In the rows, zero is written as 128.
Rotation paths and how fast each direction turns (degrees per step):
Each turn is a multiple of 5 degrees from 10 to 175, or 0.
Each row of a path follows its step; steps can be skipped.

step 1: [133 119 136 117 126 119 129 124 118 135 131 116 115 134 127 131 132 116
 121 131 131 126 130 122 120 123 130 114 140 133 117 130 131 128 129 120
 125 137 135 120 132 134 136 122 127 129]
step 2: [141 126 125 121 129 127 131 135 144 129 122 123 127 126 125 133 135 114
 137 143 128 125 134 131 132 112 131 125 134 130 126 143 121 133 123 131
 140 133 125 128 127 126 131 122 132 126]
step 4: [139 116 123 124 119 129 140 142 132 128 126 133 133 135 116 136 127 127
 135 131 136 135 131 126 117 127 122 130 129 131 127 125 136 120 130 116
 130 137 139 128 131 135 117 120 129 130]
step 10: [126 113 123 133 134 122 135 118 130 118 127 135 137 140 122 126 125 118
 133 141 124 130 126 118 133 130 126 115 131 123 119 134 133 127 131 137
 137 128 121 123 140 129 130 121 126 130]
step 21: [121 128 127 129 126 132 138 122 125 129 134 140 134 145 115 134 132 122
 137 122 138 121 125 133 124 131 117 140 134 113 124 131 125 128 122 132
 117 123 129 133 132 126 128 132 131 126]
step 23: [121 129 128 140 128 132 135 124 123 132 127 137 116 124 135 120 127 130
 132 124 139 125 135 125 118 118 136 126 137 117 114 127 131 135 122 127
 132 126 125 129 122 129 123 140 122 113]
step 24: [134 127 139 119 131 124 122 123 127 135 124 143 130 128 131 140 134 126
 134 117 119 119 129 121 126 128 119 120 128 118 125 131 125 130 123 138
 133 129 123 127 133 139 126 145 123 119]
step 25: [128 132 129 140 125 139 132 130 126 128 111 128 138 125 131 125 137 123
 120 132 125 134 123 118 123 121 115 120 128 125 122 122 112 137 120 130
 129 128 125 137 138 130 128 135 120 126]
step 29: [136 122 132 120 125 129 127 125 135 133 127 139 122 122 130 131 136 118
 132 126 130 126 117 134 121 127 121 135 134 131 131 148 125 138 113 134
 123 133 138 131 124 132 124 126 120 119]
step 36: [126 124 129 120 135 125 144 137 130 132 121 127 131 131 123 137 130 125
 126 134 136 130 125 131 118 128 117 113 132 133 123 125 141 131 128 115
 126 123 140 123 144 127 125 125 124 133]
[124 132 129 128 130 129 127 131 133 124 126 125 128 127 132 125 129 130
 129 130 130 128 129 128 128 126 129 128 126 130 126 129 127 128 128 128
 130 129 129 132 129 127 129 127 126 127] : 125
[130 130 127 124 124 126 127 131 131 131 127 130 128 127 130 131 125 126
 131 126 128 123 129 128 128 129 126 130 126 130 129 130 130 127 127 129
 128 129 128 129 131 129 126 127 127 130] : 145
[129 129 128 128 129 128 129 126 127 130 127 132 129 125 131 124 130 125
 127 131 125 127 127 126 129 130 129 128 124 126 126 127 130 128 126 127
 127 126 127 128 129 131 130 126 125 129] : 25
[130 129 126 130 128 126 127 127 125 130 130 123 130 128 131 129 131 129
 126 126 127 127 127 126 128 128 126 129 126 129 127 126 127 128 130 123
 128 132 130 130 129 129 129 130 126 130] : 135

step 4: [137 128 130 136 126 125 127 127 131 123 133 139 136 131 114 136 116 133
 134 123 136 128 118 126 133 120 131 140 134 133 120 121 125 144 124 136
 131 138 132 122 128 128 131 132 129 131]
step 6: [125 134 119 130 126 124 143 135 136 126 123 128 129 123 119 130 123 132
 137 141 121 117 129 123 137 116 137 123 131 126 124 132 133 126 121 137
 130 120 125 131 125 116 125 136 134 125]
step 7: [139 120 117 127 135 129 125 121 134 127 131 129 118 122 129 130 137 126
 120 134 130 136 133 129 123 139 122 134 137 123 133 126 128 135 132 136
 140 139 132 124 128 132 115 131 136 137]
step 8: [117 134 133 122 120 142 133 138 132 125 132 124 122 129 135 120 125 124
 127 128 128 121 117 130 135 135 130 131 121 132 122 126 125 130 126 127
 123 114 136 125 128 124 120 135 119 144]
step 9: [127 129 123 132 132 128 136 120 128 132 123 131 132 126 135 128 126 140
 128 131 112 127 123 118 115 125 126 124 127 126 128 143 131 144 137 119
 134 134 118 118 129 131 126 123 127 128]
step 15: [127 123 125 120 120 121 129 130 136 125 134 130 127 125 125 125 113 131
 128 120 132 130 126 126 140 127 129 133 128 125 128 132 123 140 117 130
 138 135 141 134 141 125 120 127 119 141]
step 17: [129 128 129 123 127 122 128 125 142 121 127 118 131 129 124 111 114 141
 128 142 125 125 130 125 136 128 122 123 130 123 122 135 131 126 128 130
 133 127 122 129 118 134 121 141 132 122]
step 22: [128 123 127 119 131 128 127 131 124 124 135 126 138 126 133 117 129 131
 124 126 136 130 119 139 122 107 138 127 124 122 132 135 128 138 122 132
 128 118 140 130 139 135 128 125 129 124]
step 26: [131 113 117 117 123 128 121 128 132 131 127 132 112 116 126 129 124 136
 130 132 124 129 124 119 131 134 122 127 136 121 132 126 119 130 135 128
 130 125 134 132 134 117 121 122 132 139]
step 31: [127 132 125 130 122 135 135 148 126 134 121 128 137 130 131 123 117 124
 126 143 124 129 123 136 125 133 130 133 129 120 121 122 117 133 123 119
 121 124 122 138 130 121 130 129 125 121]
[126 126 127 129 129 130 127 128 128 129 128 127 132 128 128 127 128 129
 130 125 129 123 128 128 128 133 130 129 126 132 125 129 128 129 129 125
 128 129 123 131 128 128 126 129 130 127] : 95
[127 130 129 128 127 125 132 130 129 129 123 129 129 128 130 127 129 128
 128 127 129 131 127 128 128 129 128 130 126 129 128 131 132 127 126 127
 127 127 129 128 134 127 125 124 127 128] : 110
[130 132 126 131 127 128 131 126 127 128 129 130 129 127 126 132 131 127
 126 124 129 126 128 128 127 123 127 126 129 130 126 128 129 130 127 128
 129 126 125 126 127 128 126 128 125 129] : 155
[128 125 131 128 132 130 124 130 129 126 131 129 128 128 130 130 128 127
 128 126 133 129 125 128 130 126 128 132 129 126 130 127 131 129 130 129
 129 127 129 128 128 127 122 129 128 128] : 100
[129 125 124 127 128 130 127 130 124 126 128 128 128 128 131 127 130 127
 126 127 127 130 132 132 128 127 128 128 130 127 125 129 128 131 131 126
 128 126 129 126 129 127 129 125 132 126] : 170
[129 126 128 126 129 127 130 130 128 125 128 132 132 127 126 129 129 128
 128 126 128 126 128 128 124 131 124 127 128 128 129 125 126 129 126 130
 128 127 132 130 129 129 129 129 129 132] : 95
[129 125 127 128 132 129 132 127 130 123 128 130 129 129 127 131 130 128
 128 130 127 129 128 126 131 129 133 130 124 129 128 128 129 128 129 127
 127 129 128 127 129 129 132 127 126 129] : 155
[126 128 128 125 126 128 130 128 129 125 131 126 127 128 132 126 131 125
 129 129 130 126 124 129 124 126 128 128 125 129 127 128 128 124 128 129
 128 125 127 127 127 131 129 129 128 126] : 130

step 2: [136 128 130 133 134 129 112 124 124 119 125 125 130 130 120 137 117 129
 129 125 122 132 116 128 126 113 131 125 135 128 124 130 118 128 125 129
 124 136 133 128 122 128 127 122 126 124]
step 3: [136 127 138 132 134 127 126 133 113 119 132 128 134 128 123 133 125 135
 135 124 117 137 123 137 133 133 128 133 129 120 125 137 122 126 130 135
 124 135 129 130 131 137 131 127 120 123]
step 5: [127 129 129 131 137 117 115 125 124 127 133 133 144 132 123 138 124 124
 132 121 130 119 125 126 133 129 134 129 139 130 126 137 121 128 135 128
 131 132 126 127 126 137 131 123 135 135]
step 9: [142 124 129 129 130 124 129 119 134 118 125 122 138 130 128 125 131 125
 129 132 117 126 127 129 116 128 141 132 128 127 126 136 128 130 133 128
 115 129 129 121 129 122 120 120 125 135]
step 15: [118 133 124 132 126 127 131 132 128 122 133 130 130 135 124 127 132 134
 128 121 122 125 114 142 124 121 140 127 133 131 136 140 119 128 136 123
 128 120 129 134 129 130 129 121 133 126]
step 16: [129 139 133 137 133 119 132 129 134 121 125 134 137 127 123 131 124 133
 134 122 125 121 121 128 128 124 139 129 130 124 126 137 118 132 124 126
 127 131 135 139 136 119 121 132 135 132]
step 17: [125 132 132 128 137 129 136 134 139 126 128 121 136 130 128 125 128 131
 131 123 120 125 125 127 141 116 129 135 132 128 120 145 122 123 125 134
 127 130 125 137 126 125 130 126 120 130]
step 31: [130 134 130 124 128 128 126 129 120 127 127 124 133 135 126 136 131 135
 126 122 119 136 126 137 131 122 136 128 136 123 135 142 115 128 137 121
 131 128 125 125 128 130 129 112 124 127]
step 34: [118 134 131 131 138 128 129 134 131 126 128 123 146 129 131 131 133 131
 130 124 126 123 120 124 128 118 139 133 128 133 127 138 119 135 128 127
 131 123 131 125 123 120 120 119 128 132]
step 35: [140 131 131 127 136 122 126 128 134 121 128 122 134 123 135 130 124 139
 132 124 130 125 124 128 122 117 134 138 129 127 117 138 125 127 132 131
 127 127 136 142 120 124 130 126 127 132]
[125 127 127 128 126 125 123 124 131 129 128 127 127 130 127 128 128 124
 126 128 126 126 126 128 131 127 126 128 128 130 127 129 130 127 126 129
 129 129 125 131 127 127 132 129 125 129] : 115
[127 127 127 122 130 130 129 127 129 128 126 125 126 130 128 126 126 130
 126 130 127 128 129 129 124 127 126 126 129 129 127 128 123 128 128 127
 128 128 125 130 130 129 131 128 131 127] : 160
[129 126 129 133 130 131 124 129 127 125 129 127 130 127 126 125 127 127
 126 127 130 129 130 128 127 131 126 127 130 130 127 127 127 126 127 130
 128 128 127 126 128 130 131 128 130 131] : 20
[126 129 125 129 128 127 129 127 130 130 127 128 129 128 125 126 128 127
 131 126 125 128 130 130 130 131 130 127 130 127 131 127 129 127 134 127
 127 131 127 129 132 129 127 130 130 130] : 65
[126 128 129 126 132 125 125 129 129 130 129 128 126 127 131 128 133 128
 127 129 130 128 130 129 126 130 129 130 127 130 124 128 128 131 131 129
 124 131 128 127 126 128 127 128 127 130] : 25
[127 132 128 127 132 126 128 130 129 124 128 134 129 128 129 128 131 126
 128 127 126 126 131 128 127 129 127 128 128 131 131 128 127 128 129 128
 132 125 128 130 128 127 130 127 128 126] : 40
[130 127 125 131 126 124 125 127 131 125 125 131 129 131 129 128 126 130
 128 129 129 131 126 129 124 128 128 129 129 125 128 127 128 130 132 128
 128 125 127 128 125 130 128 128 129 127] : 110
[132 132 131 127 129 127 126 127 131 130 125 125 130 128 126 129 128 125
 126 124 127 130 130 128 126 126 126 127 129 124 127 128 127 129 128 127
 130 128 128 127 127 127 125 128 125 131] : 100

step 0: [125 124 130 130 129 129 131 130 124 132 134 132 145 134 152 136 125 130
 122 130 117 124 136 123 127 127 127 121 132 128 130 136 128 128 121 129
 131 112 122 128 129 136 132 134 132 134]
step 6: [120 136 115 122 124 124 116 135 132 127 141 133 128 120 129 133 127 127
 125 139 126 133 137 126 128 123 129 129 144 121 130 133 125 131 119 119
 127 120 125 123 133 135 133 137 122 130]
step 12: [126 129 118 128 123 131 133 135 124 128 130 131 131 129 133 126 129 122
 132 121 121 124 136 127 137 114 137 126 129 132 124 129 139 123 134 127
 119 122 125 122 128 136 138 142 110 125]
step 16: [117 131 130 119 133 119 130 128 132 134 130 135 134 122 140 134 129 121
 126 132 126 134 139 141 128 128 133 134 138 125 136 127 127 128 112 124
 130 122 124 131 124 129 132 132 139 139]
step 18: [121 132 126 128 128 134 134 127 128 135 135 136 129 124 130 138 120 137
 128 130 122 135 139 126 140 113 127 136 134 134 126 129 136 121 126 133
 139 126 128 137 134 121 124 140 127 121]
step 20: [132 125 123 117 136 129 133 138 131 132 134 136 138 132 139 125 114 133
 116 139 132 124 132 123 130 126 131 123 123 128 120 126 129 135 140 124
 133 124 128 133 135 128 133 129 127 116]
step 21: [130 123 126 128 136 120 133 132 123 128 128 120 139 128 130 123 132 129
 126 120 121 119 138 140 124 114 141 132 132 122 127 115 134 122 130 126
 138 121 124 132 132 134 130 133 126 119]
step 25: [125 122 130 122 132 127 123 132 132 139 135 129 139 131 130 133 132 121
 129 142 133 142 130 123 136 125 134 135 129 135 142 133 130 128 135 122
 134 121 125 118 128 121 136 132 136 134]
step 30: [129 118 131 134 136 123 127 122 130 129 135 128 136 127 139 121 118 123
 115 122 125 126 140 126 142 118 135 124 125 127 126 126 139 137 132 129
 138 119 135 126 134 126 132 124 128 128]
step 33: [128 127 120 133 128 113 117 138 127 134 138 137 135 126 138 124 140 125
 126 125 117 125 136 128 127 130 128 127 130 114 132 137 127 131 121 124
 129 118 127 133 129 129 125 139 127 132]
[128 131 128 128 131 127 125 129 128 128 130 132 128 131 129 126 129 131
 126 129 129 130 125 126 128 126 131 127 129 127 129 127 132 130 130 128
 124 129 130 125 125 127 125 129 127 128] : 135
[125 126 126 130 131 126 129 128 129 129 126 130 129 125 129 127 128 128
 123 128 129 124 125 128 128 130 128 125 126 125 126 130 127 127 128 131
 131 126 129 129 128 126 124 124 127 128] : 110
[129 124 129 129 131 130 129 130 126 126 126 128 132 130 128 132 124 130
 127 124 131 129 127 128 130 130 128 128 131 130 127 127 128 130 128 130
 126 127 128 130 128 129 126 130 126 124] : 40
[128 129 133 129 131 126 127 126 128 128 129 127 127 126 129 128 129 126
 128 123 126 127 127 130 130 129 129 130 128 127 128 126 129 129 126 129
 131 129 131 130 124 126 128 130 133 129] : 130
[129 127 128 126 126 129 125 128 130 127 130 129 125 128 130 128 126 129
 128 127 126 129 128 129 126 129 132 130 131 125 130 128 125 126 133 127
 129 127 129 132 130 128 125 127 129 124] : 25
[126 128 127 128 128 127 129 127 132 127 126 128 126 124 126 130 122 129
 127 131 127 131 126 127 127 126 127 127 132 130 130 126 129 131 126 128
 130 129 127 128 127 127 126 128 129 130] : 35

step 2: [138 132 120 128 132 118 137 133 135 127 134 123 128 133 130 124 133 131
 133 117 124 125 131 138 119 125 133 132 121 128 123 133 130 130 139 131
 135 125 129 112 125 137 120 120 112 124]
step 8: [126 138 130 136 131 117 133 120 122 124 122 119 142 136 122 120 128 133
 131 119 130 129 123 136 131 123 125 133 130 138 144 123 129 131 132 128
 130 132 130 123 129 131 131 132 112 119]
step 9: [129 123 127 130 140 125 138 125 119 119 131 130 133 118 132 126 121 134
 132 133 122 144 121 128 116 117 117 127 131 119 124 133 129 119 134 123
 131 135 131 127 133 127 134 135 125 119]
step 16: [135 122 130 125 119 122 136 117 131 128 120 132 131 132 130 127 134 122
 130 128 118 122 126 136 124 135 124 112 136 140 138 142 132 124 123 129
 125 138 130 128 131 133 126 129 122 115]
step 18: [133 136 118 131 121 126 129 131 129 118 127 127 119 122 137 136 122 142
 131 142 127 128 132 134 122 134 116 123 126 125 123 141 130 130 135 125
 125 126 138 119 134 139 129 131 129 125]
step 22: [140 123 129 127 128 125 136 120 127 131 132 126 127 130 122 130 128 115
 127 121 122 115 135 133 126 134 129 120 131 119 136 121 130 125 133 142
 126 129 118 124 144 128 128 138 118 134]
step 30: [128 135 125 142 127 125 140 125 130 122 135 134 126 126 130 123 137 132
 119 116 129 126 137 136 116 136 139 123 132 128 132 121 120 125 133 141
 122 131 124 121 128 134 130 117 133 130]
step 31: [121 128 129 131 141 132 134 135 117 128 129 126 120 127 132 124 124 124
 116 122 134 129 126 128 127 133 122 121 119 116 131 124 130 129 137 132
 131 130 122 127 139 119 119 120 114 139]
step 34: [132 128 118 127 135 122 118 132 124 129 118 133 126 123 134 125 131 133
 130 128 126 117 121 148 127 128 123 122 123 113 130 130 133 129 129 119
 141 132 125 122 124 120 121 132 126 119]
step 35: [132 137 122 136 122 128 127 125 126 118 130 127 137 136 130 120 120 148
 129 122 123 130 125 146 128 126 136 131 137 128 137 135 132 126 126 123
 124 129 130 119 125 129 134 123 124 135]
[130 128 128 130 128 129 126 127 127 131 122 128 127 127 132 126 128 129
 128 127 129 128 126 126 127 125 128 129 127 126 125 132 130 126 131 127
 127 126 130 129 128 127 127 130 131 132] : 130
[127 128 129 129 129 131 131 125 129 131 129 129 129 129 129 125 127 129
 126 130 128 130 128 126 127 128 125 127 128 132 126 123 127 124 128 127
 128 126 131 127 129 124 126 126 125 127] : 65
[130 124 125 129 130 128 129 129 130 129 128 128 128 128 125 129 129 128
 130 129 127 129 127 126 127 131 127 123 126 128 125 131 128 127 131 124
 132 131 127 128 128 131 127 128 128 128] : 160
[129 134 129 128 129 129 128 128 127 129 124 128 131 126 126 127 127 129
 129 134 127 129 128 130 129 128 130 127 130 128 131 130 129 128 125 123
 129 130 130 128 128 128 129 129 127 126] : 40
[129 128 131 128 128 130 129 131 130 128 128 128 128 129 129 129 129 131
 128 124 133 128 128 130 124 129 132 126 128 126 128 126 130 128 127 125
 131 127 127 127 126 124 131 127 127 129] : 10
[124 129 127 130 129 125 127 126 131 128 127 132 132 133 127 127 130 130
 128 128 130 129 129 127 130 128 129 126 128 127 128 126 127 130 127 128
 129 129 129 129 129 129 130 130 128 133] : 160
[126 132 125 126 128 125 126 129 129 129 130 131 125 129 131 130 130 127
 129 131 131 128 126 127 128 127 128 127 126 127 127 130 128 131 130 126
 127 126 128 129 130 126 125 126 124 125] : 135

step 0: [131 135 122 128 121 125 132 127 120 149 133 123 117 133 129 126 119 130
 115 128 126 120 129 135 120 124 129 129 119 128 130 129 126 134 136 126
 126 130 114 135 124 127 125 122 119 126]
step 3: [138 116 120 126 134 128 125 113 133 136 131 126 117 138 131 117 132 128
 129 130 122 123 127 132 132 119 133 125 137 130 131 135 129 120 123 126
 129 134 136 129 126 131 132 127 131 112]
step 7: [119 140 133 123 130 123 132 130 128 128 134 131 126 125 129 131 136 127
 125 116 133 124 140 121 130 126 133 121 128 125 124 124 110 126 126 133
 128 131 116 119 131 137 132 130 112 135]
step 10: [139 118 127 117 128 130 131 130 133 127 135 131 130 132 144 120 142 132
 135 124 132 127 128 130 120 135 125 127 125 119 111 129 125 121 131 129
 122 123 127 126 133 134 126 128 138 136]
step 15: [136 131 125 132 130 123 130 129 125 122 137 125 128 121 131 125 137 127
 126 120 131 122 133 123 123 138 130 143 136 125 111 128 116 130 128 135
 134 126 130 115 130 132 138 124 134 131]
step 21: [129 123 132 121 127 134 135 112 123 126 140 130 122 120 121 130 136 129
 131 127 134 121 134 141 116 131 127 141 128 118 125 124 124 132 135 122
 134 124 122 126 132 125 119 126 126 127]
step 27: [121 124 128 137 127 125 135 116 114 128 124 138 129 124 128 136 120 124
 124 127 120 126 129 133 121 136 124 132 116 119 133 134 124 135 131 118
 133 135 118 134 119 119 133 130 131 125]
step 28: [130 123 130 129 121 123 122 128 123 132 138 130 118 122 120 125 129 130
 114 121 126 127 125 123 133 129 125 129 136 126 124 135 127 140 117 136
 134 130 119 120 142 131 134 115 132 130]
step 31: [140 137 129 121 127 128 123 138 137 133 131 124 130 129 134 119 132 118
 125 136 131 134 133 134 127 112 118 127 122 125 131 132 130 130 129 128
 123 129 132 124 127 128 140 114 140 127]
step 35: [128 117 136 132 135 126 125 111 123 126 130 139 122 127 124 123 132 126
 124 120 127 135 133 131 131 134 136 119 125 124 131 134 131 120 126 126
 125 136 115 127 126 134 135 141 129 118]
[129 129 133 128 127 129 126 127 130 127 129 129 128 126 124 127 127 129
 129 129 127 127 127 129 126 130 128 130 127 127 133 125 129 132 125 127
 128 131 127 129 127 126 130 125 132 130] : 10
[126 125 127 133 129 126 130 123 130 128 128 123 130 128 128 128 125 128
 126 128 129 128 131 125 129 128 128 126 129 129 129 129 129 127 126 129
 127 126 127 132 129 125 130 128 129 129] : 135
[130 130 126 126 130 125 125 128 126 125 129 128 129 130 128 130 129 129
 126 125 128 125 124 126 127 129 128 128 128 129 129 126 127 126 123 125
 128 124 127 126 128 127 126 129 130 130] : 80
[130 132 126 130 130 126 126 130 132 127 129 129 126 124 127 126 128 127
 125 133 128 129 129 128 127 126 126 131 132 130 127 128 126 128 126 129
 128 129 130 129 131 129 127 130 128 127] : 130
[130 124 129 129 125 125 127 125 127 130 129 127 128 122 129 126 128 127
 128 127 128 127 126 129 132 129 127 129 128 126 126 124 128 128 126 129
 131 129 129 126 128 130 128 132 129 126] : 55
[126 130 131 129 131 128 129 128 126 124 127 130 131 126 126 130 126 128
 129 127 125 127 125 126 129 129 125 125 128 128 127 131 126 126 129 128
 127 131 128 129 128 129 130 133 128 127] : 140
[126 126 127 131 127 125 130 131 126 130 124 131 129 129 125 126 129 124
 129 125 128 128 129 128 127 125 130 127 129 130 129 128 129 128 126 127
 130 128 131 126 133 129 129 128 130 131] : 135
